One turn moves each row of this set onto another row. After a few examples, where does it send each row asked below?
J978: [  8   0 -15  -8  -4   0  -9   5 -13  -4  -3  -1  -5  -3 -10   2 -17  12
  -2   4   7   2  -8]
J446: [ 10  -6 -13   6  -4   5 -13   7  -3  -4  11 -11 -14  -6 -19  -8  -8   5
   1  -3  -6  -3 -15]
J540: [ 11  -2 -16   1  -5   2  -9   3  -5  -2  10 -13 -10  -5 -13 -11  -9   3
   0  -5  -8  -7 -13]
J532: [ 13   6  -6  -1   4   7 -12   2  11  -1   8   4   4  -2 -12 -11  -4  -4
  -5   6  -5   6  -9]
J798: [  9   8  -4  -2   4   7 -12   4   7  -1   4   5   1 -10 -11 -17  -9   3
  -6   6  -3   6 -14]
J107: [  7  -5  -7  -4  -5   6   1  11   6  -4   6  -6 -12   3 -18  -4 -11 -10
 -11  -5  -2   1  -9]
J33: [ 11  -1   3  -1 -10   2  -2  14  -9 -14  -5   5   0   6 -11  -2  -2  -1
  -8  10  13  -2  -4]
J242: [ 15 -11  12   4  -4   5  -8  12  -6 -10  -1  -3  -7   2  -8 -11  -8   3
  -8   3  13   2 -10]
J195: [  8   3  -9  -6 -10  16 -19  17 -11  -9   8   3   2  -9 -20  -1 -12   1
 -12  11   3   2  -6]
J213: [ 14 -13  -6  -3  -5  12 -10  19 -17  -3   6  -1   5  -8 -20  -8 -12  10
 -14   7   9  -9  -4]
J706: [  7   0  -7   0  -3   1 -11  10   5  -1   8   4   1 -17 -12  -7  -6   8
 -17  14  -4  -5 -12]
J928: [ 12  -7  -5  -4  10   4  -1   8   0   5   4   1   6  -2 -12 -23  -8   4
  -9   3  -2   0 -14]
J432: [ 13  -2  -6  -2 -11  13 -19  13  -5  -9  12   6   1 -10 -24   1  -7   4
 -12   9   7   2  -1]
J445: [ 17  -2 -11   2  -7  -1 -11  12 -18 -13   2   0   3  -6 -12  -9   0  10
   3  12   9  -3  -5]
J733: [  8   7 -24  -5  -9   1  -5   5  -6  -3   8  -1   1  -4 -19  -5  -4   0
  -3   3  -8  -9  -5]
J177: [ 13   1 -22  -6  -3   1  -9  10  -9  -6  -1  -3  -3  -5 -10   5 -12  10
  -3   4   9  -1  -7]
J544: [ 11  -2  -3 -10  -7   3 -11  13   4  -5  12   6   4 -19 -16  -2 -10   6
  -4   6   2  -5  -1]
J128: [ 10  -1 -11   5  -6   6 -13   4   1  -2  11  -9 -10  -5 -16  -8  -6   7
  -4  -8  -6  -9 -15]
J371: [ 13  -3  -1  -6  -7   1   0  13 -13 -12  -5   4   4   4 -11  -7  -5  -4
  -7  14  11   3  -1]
J18: [ 10  -3  -5 -11  -4   6 -14  18   0  -5  15   0   6 -15 -14  -4  -8   3
   2   6  -5  -4  -6]
J899: [ 12  -4   3   7 -10   4   0  13   1 -11  11  -4  -4   2 -19 -17   6  -7
  -9   1  -2  -5  -7]
J163: [  5  -2  -1  -4  -7   8  -2   5   6   0   4  -4 -10   4 -15  -6 -12  -7
 -14  -6  -4  -4 -11]
J126: [ 19 -10  -2   3   8   3  -2   3   4   5   6   0   6  -1 -12 -18  -5   4
  -8   1   0  -5  -8]
J317: [ 15 -10  11   4  -8   5  -4  14  -3 -11   0  -6  -7   5 -13  -9  -2   2
  -6   1  12  -5  -9]
J426: [  9  -4  -8  -2  -7   7  -3   6   3  -2   4 -13 -13   5 -15  -8 -10  -7
 -13  -4  -4  -3 -12]
J451: [  4   2 -21  -5  -9  -1  -3   5 -13  -2   6  -1  -2  -3 -21  -7  -8  -1
  -1   7 -10  -4  -7]
J466: [ 18  -9  -5  -6   1  16  -8  10 -10  -4   9   3   6   4 -24 -15  -9   0
  -4  -2  10   6  -3]
J357: [  7   8 -23  -3  -9  -1  -7   2 -12  -4   5  -2  -3  -4 -11  -5  -9  -1
  -2   4  -6  -4  -7]
J495: [ 18  -5  -6   8   2  13  -7   3  -5   0  -1   3   2   5 -18 -16  -9   2
 -22   6   8   2  -7]
J354: [ 18  -3  -3  -3  -3  16  -7   8 -12  -5   4   4   7  -2 -23 -19 -12   1
  -4   0  11  -1   2]
J487: [ 16 -17  -7  -3  -6  10  -8  17 -12  -3  12   2   5  -3 -25  -4  -6   5
 -15   6   9  -5  -1]
J562: [  9  -5  -9   0   1   3 -14  12   7   0  10  -1   1  -9  -9   0  -4   5
 -15  12  -7  -2 -15]
J386: [ 10   2   2  -7  -9   0   4  10  -9 -12  -3   7   5   4 -10  -7  -3   1
 -11   8  10   0  -2]
J805: [ 16  -6   9   4  -6   5  -5  12   0 -13   2  -2  -7   1  -9  -8  -3   7
 -10  -2  14   2  -9]
J314: [ 10   0 -16  -2  -6  -4  -8   7 -14  -6  -1   1  -3  -6  -4   3 -12  11
  -2   5   7  -5  -8]
J273: [ 13   1  -4   3  -9  -2 -10   6 -19 -12   2   3   3  -4 -12 -12   0  16
   0  10   6  -3  -7]
J439: [ 13   2  -4   2  -9  -3  -9  10 -17 -13   1   5   3  -4  -8  -6  -1   8
   5   8   9  -6  -4]
J803: [ 14  -6  -8   4   5  14  -9   7  -9   1   4   1   2   7 -19 -19  -5   2
 -17   6   4   6 -14]
J502: [ 10  -5  10   5  -9   6  -3   7  -3  -7   8  -2  -3   3 -17 -20   0  -8
  -8   2  -4  -6  -9]
J315: [ 12  -3   4   2 -11   8  -3   9   0 -10   5  -9  -7   7 -20 -17   1 -10
  -6  -1  -1  -5  -8]

J733 moves to J128
J805 moves to J386
And these:
J213 moves to J195
J426 moves to J315
J706 moves to J798

One turn moves each row of this set onto another row. After a few examples, where does it send each row asked below?
J475: [  1  11  -1   1   0  -2  -9   0  -5   6   2  -3  -6  -3 -15   0  -8  -5
   8  11   0  13   4  -6  -2   6  10   4   4   9   3  -2  -2   4   6  -4
  -2   0]
J438: [ -1   2  -5   8   4   6  -7  -3  -3   4   8   5 -14   3  11   7  -7  -2
   9  -5  -3   4   1 -10  -4  -4   6  -8   4   9   1  -1 -13  -2  -6  -9
  -4  -4]
J594: [  0   5  -3  12  -8   2   9   2  -3   5   9  -4   4   0   0   4  -1   4
  -1   9   9  -6   2   0 -11 -12   0   2  14   9  10 -10   8   8  10   4
 -14   6]
J609: [  2   0  -5   8   1  -3   0   2   5   6  12   4   6   4   0  -2  -4   2
   7   5  -4  -2   5   4  -6 -12  28  -4   9   6   2  -7  -4  -6   4  -7
   7   0]
J791: [ -2   1 -14   2  -5  -5  -5 -15  -1   9  -4   4  -6   4  -8   0  -5  -1
  -5  11  -6   3   3  -6 -10 -13  -1  -1  13   3   1  -7  -9  -2  -1 -11
  -8   4]
J226: [ -6   6  -9   1   1  -9  -2   1 -12   2  15  -4  -2   0  -3   4  -2   1
   5  -2   4   4   2   2   6  -7   5   9   3  10  -7 -11   3  -7   5   6
 -12  -2]
J737: [-1  4 -1 10 -2  7 -4 -3 -2  8 13  4  5  7  2 -5 -5 18 14 16  9 -6  6  0
 -1 -3  8 -7  9  8  9  4  2  2  2 11 -5 -5]
J553: [  4   3   0  15  -6  -6  -2  -6   5  -6  -1   3   8   6   4   8  -7   1
  -2  10  -9   2   1 -10  -9 -11   3   1   3  19   1 -12   1   1   1  10
  -1   7]
J523: [  4   8 -18   5 -13 -10   0   1  -1   2  12   6   2  12   2  -5  -6   4
   1  -8   4   1   9   1  -5 -10   2  -7  12  19   5   8  -1   1   5   7
   8  -6]
J367: [  1   0  -6   7 -10  -3  -4   5  -9   4  26  -3  -2   5   3  -2  -8   2
   6   1  -3  -2   3   4  -3 -14   7  -2   6  -4   4   0  -1  -8   3  -3
 -11   7]
J164: [ -5  -1  -3   5 -17  -3  11  -7  -1   0  -9  10  -6   6  -9  -7   0   3
   4   0  -4  -5   0  -2 -15  -6   2 -13   6  14   3  -2  11  -5   5   2
  -2   0]
J770: [ -2   3  -6   7 -11 -11  -3 -15   9  -4   9  -2 -14   6  -2  -6 -13   6
   6   0   7 -11   8  -1 -12 -10   8  -5  13  15   3   0  -7   1   2   0
 -11  11]
J231: [  1   2   0  11   9  -4   0  -7   4  -6   0   3  -5  -8 -11  -9  -4   5
  14  -4   4  -4  -3  -3  -7 -14   5   0   3   7  -1  -7  -8   1   7  -5
   0  -1]
J623: [ -1  -2  -5   2  -9   1  -1  -4  -8   5   2   6  -7  13  -4  -2  -4   6
   3  18   2   5   4 -11  -2  -6  -2  -6  -2   5   6   1   8 -15  -2  12
  -2  -1]
J482: [  2  -9  -3   6  -2   2   4  -1  -5   4  -6   8 -10  -1   3  -3   7  11
   0  -3   5  -9   0  -4  -5  -3   2 -10  13  11  10  -4   3   4  -3  -1
 -14   4]
J908: [  3   3  -4   7  -7  -7  -4 -13   1  10  -4   6  -7 -11   0  -1  -4   3
   0   1 -12  -4  -9   5  -4   1  14 -10  11  16   1  -6  -5   7  -2   2
  -9  -4]
J546: [  2   5  -8   8 -22 -21  -1  -6   3  11   4  -5  -7   4   3  -4  -4  12
   8  12  10  -1  -1  -9  -9   3   4  -3   4  14   7  -5  -3   4   1   1
   0  -1]
J402: [  1  11  -9  -4  -5  -5 -14  -2   0   4   3  -2  -3   0   2   0   2   3
  12   7  -3  -1  -5  -1  10  -8  10  -4   6  11   0  11   1   3   9  11
 -13  -2]
J641: [ -1   5  -4   6  -6  -7  -3   1  -5  -5  -5   6   0  -1   1  -3   8  -2
  11   3  -1  -1  10  -7  -2 -15  17 -10   5  26   1  -5  -6  -7   7  -1
  -7   0]
J501: [ -4   4  -5   1  -6  -4  16 -12  -6  11  -2  -3  -1  -7  -4  -2  -5  12
   7   4   0  -7   5  -8  -9   3  -1   4   8   7  -1 -15  -2  -7   0   1
   2  -4]
J825: [ -4   1 -15   0  -8   6   4   0  -7   2  14  -1  -1  12  -2  -7   6  -4
  19  -7  -2   7  -5  -3  -2  -1   5   0   3   7   7   4  -2   3   2  -2
   1   3]
J22: [ -5   1   0   6 -10  -9   4   6 -11  -4  15   3  -1  11   3   2  -6   9
   8   1  -3   0  -1  -9  -7   3 -10  -5   0  10  -2  -8  10  -2  -2   6
  -5  -1]
J408: [  6  10  -6   0  -8  -7   0  -4 -10  -1  18  -3 -10   3   3   0 -15  -5
   4   6  -4  -2   9  -7  -7  -3   9 -10   8  22   0   0  -3  15  -1   2
  -2   1]
J917: [-2  1 -5 -2  0 -3  3  0  0 -1  5 -3 -2  4  2 -3 -4  9  6  3 -4  0 -5 16
 -6  7 -1 -9  6 -2  5 -6  3 -7  4  7  9  5]
J469: [ -1   7  -7   0   3   4  -5  -2   6   5   7   5   0   0   3  -8  -6   8
   4  -3   6  12  13  -2  -4  -5   2   1  10   8  13   4   3 -12  -9   3
  -3   4]
J348: [  0   4  -5   1  -8  -4  -1   2   7   2  -6   4   3   4   4  -4   1   7
   4   4   1   5  -2 -15  -8 -10   1  -8   6  -6   3 -12  -1  11   3   3
  10   1]
J327: [ -8   4  -1  -5  -4   5   3 -10 -16  -7  10   6   0  -9   8  -3   3   3
   0   3   4   0   0  -7  -2  -5  -2   2   6   4  13  -3   0   6   1   3
  -1   7]
J529: [  3   1  -4   9 -17 -11   1 -11 -12  -1   7   0  -5  -4   8  -4  -7   6
   3   1   8  -5   1  13   0  -6  -1  -4  -4  14   6   2  -3   3   9   5
   2  -2]
J541: [ -1  13  -8   9 -11  -3  -7 -11  -1  17  17  11  -1   5   0  -1  -6   1
  13   3  -3   2   2  -5  -1  -5  18   0  14   8   5  -7 -14  -4   2   1
  -4  -6]
J19: [  4   7  -1   2  -5   1   0 -16   5   7   2  12  -3   9   2   5  -1  -4
  12   4  -9  -4  -9  -6  -3  -2   9   3  10   9   5 -10   0  17   5   4
  -2   2]

J438 moves to J917
J367 moves to J164
And these:
J770 moves to J523
J553 moves to J402
J231 moves to J469
J482 moves to J609

